In the rows, 128 means zero.
which system made each run:
J_432, run 1 (8 x 26):
[[133 161 140 146 133 129 115 132 166 118 141 171 144  66 111 157 127  73
  155 162 116  79 192 161 125 106]
 [ 81 123 222 106 112 136 133 129  82  96 168 142 140 135  94  95 151 153
   80 125 136 121 117 107 139 126]
 [138 113 108 114  96 103 138 141 137 161  95 115 121 142  90 149 125  67
  139 116 149 172  70  68  96 159]
 [165 120 138 165 135 120  75 131 161 148 135 154 113 124 102 174 110  80
  136 149 122  63 168 171 126  97]
 [ 95  94 171 125 119 144 125 108  73 112 195 126 147 193 108 100 131 167
  112 117 133 100 128 103 168 101]
 [154 141  80 134 118 109 159 118 143 132 117  69 162 153 119 150  95  97
  147 103 130 164  88  55 125 152]
 [182 154 134 176 158 121  96 110 183 147 131 123 125 103 129 185 110 139
  107 116  97  90 155 183 126 115]
 [ 87 103 145 123 125 160 158  87  82 158 188 153 126 157 130 120 157 207
  108 100 130 124 115 139 154 116]]
J_432, run 2 (8 x 26):
[[136 127 152 133 146 110 100 154 105  68  97  95  94 131 165  94  94 141
  102 173 122  91 176 180 135 117]
 [115  86 120  98 138 111  99 178  91 121 110  87 103 174 163  80 142 183
  122 112 128 176  99 125 124 147]
 [140 115  38 121 152 113 100 179 158 147 108 114 130 115 165 131 132 117
  206 131 116 158 150 134 113 134]
 [108 148 139 128 165 131 102 164 138  86 168 139 162  84 154 107 145 161
  156 145  95 109 201 164 143 106]
 [ 77 138 159  87 129 120 152 167 112 107 150 121 164  95 127  96 171 166
  130 109 118 191 110  87 118 157]
 [127 147 119 114 124 102 131 170 172 156  98 151 127  52 110 163 154  77
  159 132 125 169 124 123  80 157]
 [ 93 113 191 121 122 125 101 151 120 135 160 194 111  84  93 137 162 102
  129 158 131  88 173 167 119 109]
 [ 74  93 173  92  89 114 143 148  68 111 158 135 137 151  84 100 138  91
  132 144 156 138 110  66 129 133]]
J_927, run 3 (8 x 26):
[[148 132 131 164 131  92 175  90 111 137 130  82  96 101 136 186  71 140
   99 151 120  97 156 167 123 135]
 [107  94 103 128 129 117 189  94  72 164 140  97  85 142 165 139 115 204
  112 125 133 144 119 157 136 145]
 [128 114  48 119 125  97 182 133 105 145  83  88  93 112 170 141  96 122
  165 154 140 162 133 129 111 157]
 [124 127 119 133 137 100 152 133 101 109  94 107  74  88 170 131  94 133
  122 185 129 105 181 194 119 133]
 [ 95  98 127 101 142 111 141 155  74 114 111  94  85 131 183  85 133 205
  114 141 128 158 136 165 124 144]
 [126 122  74 105 152  94 120 194 138 122  87  94 115  92 176 117 132 136
  172 141 115 182 142 137  98 156]
 [106 143 131 121 157 113 121 171 130  96 131 135 124  59 164 116 136 143
  151 169 106 118 202 184 120 126]
 [ 68 130 159  86 139 124 141 171  94  90 143 126 141  95 152  74 166 182
  127 134 119 169 144 126 126 141]]
J_212, run 4 (8 x 26):
[[148 155 111 118 154 114 121 164 167 134 102  89 146 108 154 128 148 176
  121  81 100 201  90 113 103 165]
 [122 159  82 132 156 143 148 127 168 153 129 164 133  54 167 146 154 155
  168 133 107 140 170 182 119 129]
 [ 73 149 132  89 113 152 173 130  95  77 117 163 141  90 148  69 149 115
  149 168 145 137 157 117 136 126]
 [130 146 163  98 107 106 111 179 149 100  64 129 121  96 106 107 145  72
  114 137 140 170  96  97  88 158]
 [129 102 151 122 138 116  60 182 156 170 123 180  91  96 112 149 173 118
  136 127 121 126 141 180  96 126]
 [ 82  77  97 105 120 143 102 154  95 141 171 172 136 159 124 100 154 110
  199 144 143 118 155 117 145 103]
 [146 136 123 130 118 109 100 156 143  86 136 101 179 151  95 122  99  48
  166 141 129 113 137  59 137 117]
 [150 145 204 153 147 113  69 152 164 111 172 120 163 122  84 153 130 132
   94 106  95  95 143 131 133 112]]
J_739, run 5 (8 x 26):
[[133 112 150 132 143 105  87 165  98  62 151  76 148 169 134  96  86 124
  130 155 121  91 170 118 156 104]
 [139 111 140 128 155  81 103 179 119 118 152  45 145 149 135 133 113 179
  117  97 100 165 115 102 122 148]
 [115 126  97 138 153 106 153 133 135 173 201 107 163  96 128 182 138 180
  164  95  96 157 143 122 128 137]
 [ 81 159 146 126 129 152 196  90 106 106 194 149 179  86 125 128 138 154
  142 134 118 120 163 113 154 117]
 [105 172 196 115 107 119 193 107 109  81 114 115 134  78 110 123 118 119
   74 143 134 136 119 106 118 154]
 [127 121 183 132 111  92 144 130 127 165 107 138  70  76  97 179 132 117
   78 135 135 130 111 161  88 156]
 [ 92  67 139 123 103 117 127 127  86 181 154 179  70 129 102 153 141 103
  143 158 154  95 148 162 120 118]
 [109  86 128 121 103 108 122 140  75  94 135 117 117 169 114 107  89  67
  157 183 156  84 162 108 146 107]]
J_821, run 6 (8 x 26):
[[150 185 141 121 119 141 151 118 145  59  49 108 129 106 150  86 103 100
   93 152 135 134 120 121 123 143]
 [145 139 181 124 143 136  67 156 168 140  92 158  99 107 126 122 171 158
   78 104 113 138 106 176 103 135]
 [116  75  59 113 135 143  98 151 124 190 122 164  93 155 157 118 163 147
  181 119 140 149 122 155 122 123]
 [129 149  58 118 123 146 147 127 134  87  91 132 147 120 161  93 106  71
  189 169 142 121 164 113 139 118]
 [131 187 191 116 130 153 104 142 160  57  98 146 162 103 120  77 149 115
   91 130 119 126 126 116 126 124]
 [131 107 146 113 132 128  67 174 159 170 123 151 122 143 110 126 184 151
  119  77 121 173  74 121 103 141]
 [131 103  44 131 126 131 117 137 150 181 139 163 133 126 125 159 139  79
  211 129 135 134 141 120 119 121]
 [110 165 131 121 104 168 158  96 127  73 131 165 174 119 115  92 122  66
  153 158 146  97 153  95 154 106]]
J_123, run 7 (8 x 26):
[[139 107 124 117 120  73 111 183 147 166  90 113  93  94 104 169 134  84
  140 130 132 165 108 122  76 165]
 [105  81 138 130 136 116  75 165 122 159 181 173 119 123 102 150 150 112
  173 146 123  90 176 162 128  98]
 [ 92 106 159 105 112 127 112 157  86  74 169 118 171 173 103  75 125 108
  146 139 137 120 137  66 154 111]
 [161 161 137 138 141  80 121 167 162  93 126  58 172 103 110 153  95 104
  129 116 101 152 125  80 110 149]
 [132 122 139 151 160 108 111 135 146 176 196 122 146 106 116 187 144 192
  129  88  89 129 144 151 125 126]
 [ 82 105  95 114 112 151 177  98  87 153 194 143 163 158 120 123 144 149
  169 106 141 143 117  80 154 121]
 [135 169 123 144 104 123 197  85 135 104 130 116 162  93 100 159  89  63
  136 147 138 117 133  82 128 136]
 [141 131 202 156 120 107 142  96 125 151 146 123  98 111  91 185 113 145
   56 117 122  97 116 156 117 133]]
J_212, run 8 (8 x 26):
[[131 128 110 119 134 153  82 150 143  97 153 129 194 183 119  83 139 109
  170 106 123 132 120  67 155 104]
 [171 182 142 153 146 147  85 130 202 105 149 130 199 120  99 143 134 104
  132  95  99 116 127  95 135 113]
 [115 163 174 135 135 175 123  96 156 130 184 185 177 113 102 129 172 158
  111  94 110 114 127 129 147 105]
 [107 152 132 118  93 174 176  77 137 150 143 180 164 125  96 128 161 106
  133  99 147 149  82  76 134 131]
 [151 159 148 147  91 152 152  75 160 146  99 181 118 105  86 162 128  54
  106 135 153  99 105 123 117 127]
 [119 103 187 128  96 156 119  91 104 145 121 189  79 158  95 121 141 109
   79 140 158  83 110 156 134 109]
 [141  74 111 127  95 139 108 106 102 169 109 139  89 213 106 125 124 106
  119 113 163 121  73 108 133 121]
 [190 111  88 172 129 132  89  97 146 147 114 112 108 190 126 153  83  99
  130 126 133  77 127 144 145 104]]
J_821, run 9 (8 x 26):
[[ 89  79 137 119 103 114 158 119  95 206 167 158  95 125  91 173 156 136
  131 114 146 147  98 121 109 143]
 [109  98 104 132  94 103 178 103  83 143 128 127  96 127 110 158  87  64
  153 177 162  99 148 118 127 129]
 [126 129 204 137 110 118 128 113  94  72 126 121 110 136 103 114  91  96
   78 171 143  67 153 139 141 111]
 [139  84 182 135 137 100  69 154 101 125 142  87  99 188 115 121 116 168
   78 111 122 115 107 140 135 123]
 [155  88  72 156 161  99  93 148 128 155 161  77 123 166 149 163  93 158
  164 119 106 110 157 147 140 115]
 [125 157  94 148 156 144 162  97 119  88 176 100 179 122 163 122  98 165
  154 135 105 101 183 132 171 103]
 [120 174 155 124 139 132 178 109 124  88 135  81 166 112 146 110 124 194
   84  97 107 167 105 102 137 150]
 [134 140 131 133 137  98 158 132 152 177 122 110 109  72 128 187 142 171
  104  94 108 179 103 146  90 167]]
J_739, run 10 (8 x 26):
[[132 128 160 125 140 172  79 123 149 149 111 186  99 135 139 102 180 176
   89 102 126 122 107 184 128 116]
 [103 105  65  93 100 151 150 131 110 151  85 159 107 148 143  91 157 102
  168 131 163 174  92  99 118 143]
 [176 167  83 150 137 140 102 126 187 107  84 141 142 105 139 134 105  57
  162 155 124  97 158 143 126 112]
 [143 132 170 123 144 163  51 147 148 100 109 154 124 164 138  71 159 164
   91 110 119 112 118 159 142 107]
 [125 106  72  96 120 128 122 158 133 158  90 122 125 158 142 102 155 130
  157  98 139 199  71  87 109 155]
 [165 166  64 152 148 148 114 119 197 143 127 155 167  96 134 157 127  90
  184 123 110 114 158 136 128 112]
 [120 159 170 119 135 188  96 113 140  83 133 174 161 145 135  64 164 156
  103 114 123 111 127 137 156 100]
 [133 143 113 101 105 133 144 137 142 127  63 120 129 133 131 100 148 114
  115 103 144 196  57  80 102 167]]
J_927, run 11 (8 x 26):
[[168 169 144 150 112 127 161  80 130  79  78  90 117 128 132 129  72  94
   76 152 138  97 125 127 134 133]
 [157 124 141 146 137 136 124  96 130 160  98 111  78 153 151 140 125 198
   59  98 123 133  87 178 124 139]
 [141 111  25 127 135 155 136 111 139 180  97 142 106 149 174 126 137 149
  174 113 138 157 110 146 128 131]
 [139 155  81 130 124 151 149 103 128  83  78 142 119 116 168  94  97  85
  153 182 143  93 172 153 141 112]
 [134 146 177 119 131 139 120 126 107  67  76 104  98 140 162  70 117 166
   60 140 132 122 121 159 135 130]
 [156 129  97 120 153 129  84 165 165 149  78 113 109 134 165 110 157 177
  121  86 112 184  87 147 105 151]
 [136 151  64 131 154 159 104 140 175 135 117 175 141  93 164 117 154 121
  189 136 115 122 174 167 130 110]
 [ 93 165 158 105 122 171 142 119 111  54 120 160 156 113 147  55 144 128
  127 155 133 113 154 128 154 108]]
J_96, run 12 (8 x 26):
[[ 79  87 107  94 124  96 166 161  68 136 106 113  74 102 167 112 132 151
  145 166 142 161 150 156 108 154]
 [ 92 107 110 101 123  84 150 179  90 106 100 109  94  84 154 115 116 104
  161 185 138 143 172 144 105 146]
 [ 95 105 160 101 134  80 108 203  96  92 118 110  99  86 138 106 128 119
  137 175 126 135 172 151 104 140]
 [ 85  87 144  92 136  77 101 219 100 118 140 108 123 105 124 113 146 124
  162 148 121 163 150 115 104 144]
 [ 95 111 123 111 145  80 110 205 125 120 169 114 154  81 119 143 137 107
  191 148 109 145 177 112 111 133]
 [ 87 131 174 115 142  92 122 184 120 102 195 123 168  72 101 142 143 126
  154 143 104 131 178 114 122 127]
 [ 92 125 182 116 127  83 139 169 120 128 192 113 167  86  80 160 145 123
  139 115 111 155 132  82 111 145]
 [112 120 154 138 126  84 139 149 137 165 194 126 154  82  72 200 135 105
  150 118 113 134 141 102 107 139]]
J_96, run 13 (8 x 26):
[[135 153 125 149 118 156 140  90 153 125 138 187 140  93 110 149 121  67
  155 162 137  66 178 151 143  99]
 [116 136 223 119 102 147 111 116 105  83 130 145 131 158  88  89 133 118
   63 129 143 101 103 109 142 117]
 [172 106 106 135 118 109  88 146 154 162 100  95 121 182 104 148 118 101
  123  89 134 158  62  84 110 145]
 [162 117  74 162 154 147  85 115 164 164 151 151 130 145 143 158 122 130
  168 122 112  84 165 173 146  90]
 [101 140 145 123 127 178 146  85  94  81 168 141 169 170 137  73 131 166
  117 126 132  98 138 113 178  97]
 [165 172 119 135 124 122 160 107 149  98  89  62 154 140 132 127  95 128
   94  99 123 163  77  75 123 157]
 [172 141 110 159 155 129 113 111 175 178 104 132  91 102 153 173 133 173
  103 103 107 130 125 198 112 134]
 [ 79 103 106 107 113 176 164  85  87 162 147 191 104 144 149  99 165 169
  139 129 152 126 125 154 148 115]]
J_123, run 14 (8 x 26):
[[ 98 140 194 103 102 148 125 134 141 142 131 195 135  98  81 120 189 111
  101 108 138 150  88 107 106 142]
 [127 116 144 113  97 125  92 157 160 163 110 176 128 124  74 144 164  55
  143 115 148 150  84  90  94 141]
 [146 115 156 141 119 130  57 153 166 144 149 174 143 140  67 148 145  58
  147 124 130  92 132 118 124 101]
 [145 113 170 136 125 137  58 147 142 111 163 129 170 194  81 113 131 104
  121  99 124 105 107  82 148 100]
 [179 140 107 149 142 122  83 140 172 122 143  82 182 177 108 141 109 114
  144  84 110 135 101  71 140 122]
 [172 153 103 173 158 143 109  97 176 147 177 113 184 148 126 167 116 158
  140  82  94 109 132 119 154 107]
 [137 150 108 150 129 175 167  52 130 138 171 128 174 170 130 131 124 170
  119  85 123 122 104 101 167 112]
 [160 169  93 151 110 159 196  44 146 139 108 119 139 138 130 154  98 120
  107 105 140 129  91 103 141 137]]

runs to name:
run 15 (2 x 26):
[[ 87 112 106 103 147 107 133 180  91  89 132 107 121 100 177  90 127 149
  170 173 123 136 190 152 131 131]
 [ 99 128 134  92 146  86 120 207 113  86 115  83 133  87 156  93 136 147
  144 147 112 177 151 122 106 155]]
 : J_432
run 16 (2 x 26):
[[154 121 131 153 115 149  83 109 147 117 147 157 147 171  91 134 106  56
  146 143 140  59 146 116 152  85]
 [143 120 187 144 122 149  83 111 123 105 165 128 159 196  85 110 122 125
   92 106 128  86 109  98 159  96]]
 : J_212
run 17 (2 x 26):
[[122 152  91 121 131 150 145 119 114  59  97 125 133 124 177  73 100 108
  156 179 136  99 180 142 154 110]
 [137 156 162 109 140 125 103 163 130  59  76  87 128 128 162  65 128 164
   83 124 117 155 115 131 124 144]]
 : J_432
run 18 (2 x 26):
[[132 167  92 147 142 143 180  83 132 117 114 133 113  75 173 140 101 143
  134 161 121 102 182 187 137 122]
 [ 89 140 157  94 113 137 172 124  78  70  90 112 108 122 161  62 128 156
   89 154 146 147 121 128 132 144]]
 : J_212
run 19 (2 x 26):
[[164 179 177 147 144 165  74 119 192  98 116 165 157 115 114 116 146 123
   93 107 110  96 133 148 135 104]
 [133 131 144 116 120 174  97 120 153 149 132 164 152 169 110 104 179 154
  109  64 129 160  63  96 132 127]]
 : J_96
run 20 (2 x 26):
[[171 111 120 157 135  96 134 108 120 150 121  52 104 169 135 167  82 167
   85  98 118 135  92 126 125 143]
 [146 120  88 160 154 123 161  87 116 157 145  90 105 136 174 163  98 203
  118 117 113 117 149 179 143 126]]
 : J_212
run 21 (2 x 26):
[[149 173 173 140 104 108 169 102 152 115  94 115 125  79  93 167 104  79
   81 138 133 128 108 110 104 154]
 [104 102 186 126 117 125 132 118 104 171 133 167  64 105 112 152 156 160
   75 131 139 115 118 185 109 136]]
 : J_212
run 22 (2 x 26):
[[115 148 208 135 105 132 177  81  89  94 138 111 124 129 106 126 105 147
   51 135 137 103 115 121 141 132]
 [133 108 140 126 108 113 160 104 111 186 108 112  84 142 116 160 135 162
   76  93 141 167  60 126 105 163]]
 : J_212
run 23 (2 x 26):
[[ 91  93 155  90 111 134  95 167  78  79 117 136 119 172 130  51 136 112
  133 159 152 120 132 112 143 115]
 [152 122 103 112 130 105  73 194 148  95  87  91 145 155 127  94 118  78
  157 130 129 156 113  80 116 138]]
 : J_432
run 24 (2 x 26):
[[121 138 146 127 149  88 141 156  94  59 135  48 140 120 158 106  84 161
  116 152 107 127 167 128 138 134]
 [116 123 149 128 157  78 137 168 118 133 151  70 119  89 148 156 126 200
  110 114  94 165 142 151 108 156]]
 : J_739
run 25 (2 x 26):
[[155 172 177 145 107 133 171  73 133 106  92 110 116 119 110 143  98 122
   49 123 136 118  94 122 124 144]
 [150 113 118 140 120 141 133  89 140 201 100 148  75 144 129 161 146 166
   87  90 136 146  74 165 111 144]]
 : J_927
run 26 (2 x 26):
[[ 97  87 158  97 101 100 106 177  98 135  95 161  68 111 110 117 143  77
  131 175 157 122 140 149  97 139]
 [109  77 148 109 120 106  68 188  96 104 123 141  99 150 117  97 126  81
  151 174 145  95 161 141 126 108]]
 : J_821
run 27 (2 x 26):
[[142 149  79 144 153 178 143  76 144 142 149 134 155 153 170 118 139 203
  133  87 110 131 122 145 161 111]
 [132 183  94 133 124 177 202  53 135 113 108 129 150 116 166 111 125 165
  111 112 131 145 109 123 145 135]]
 : J_96
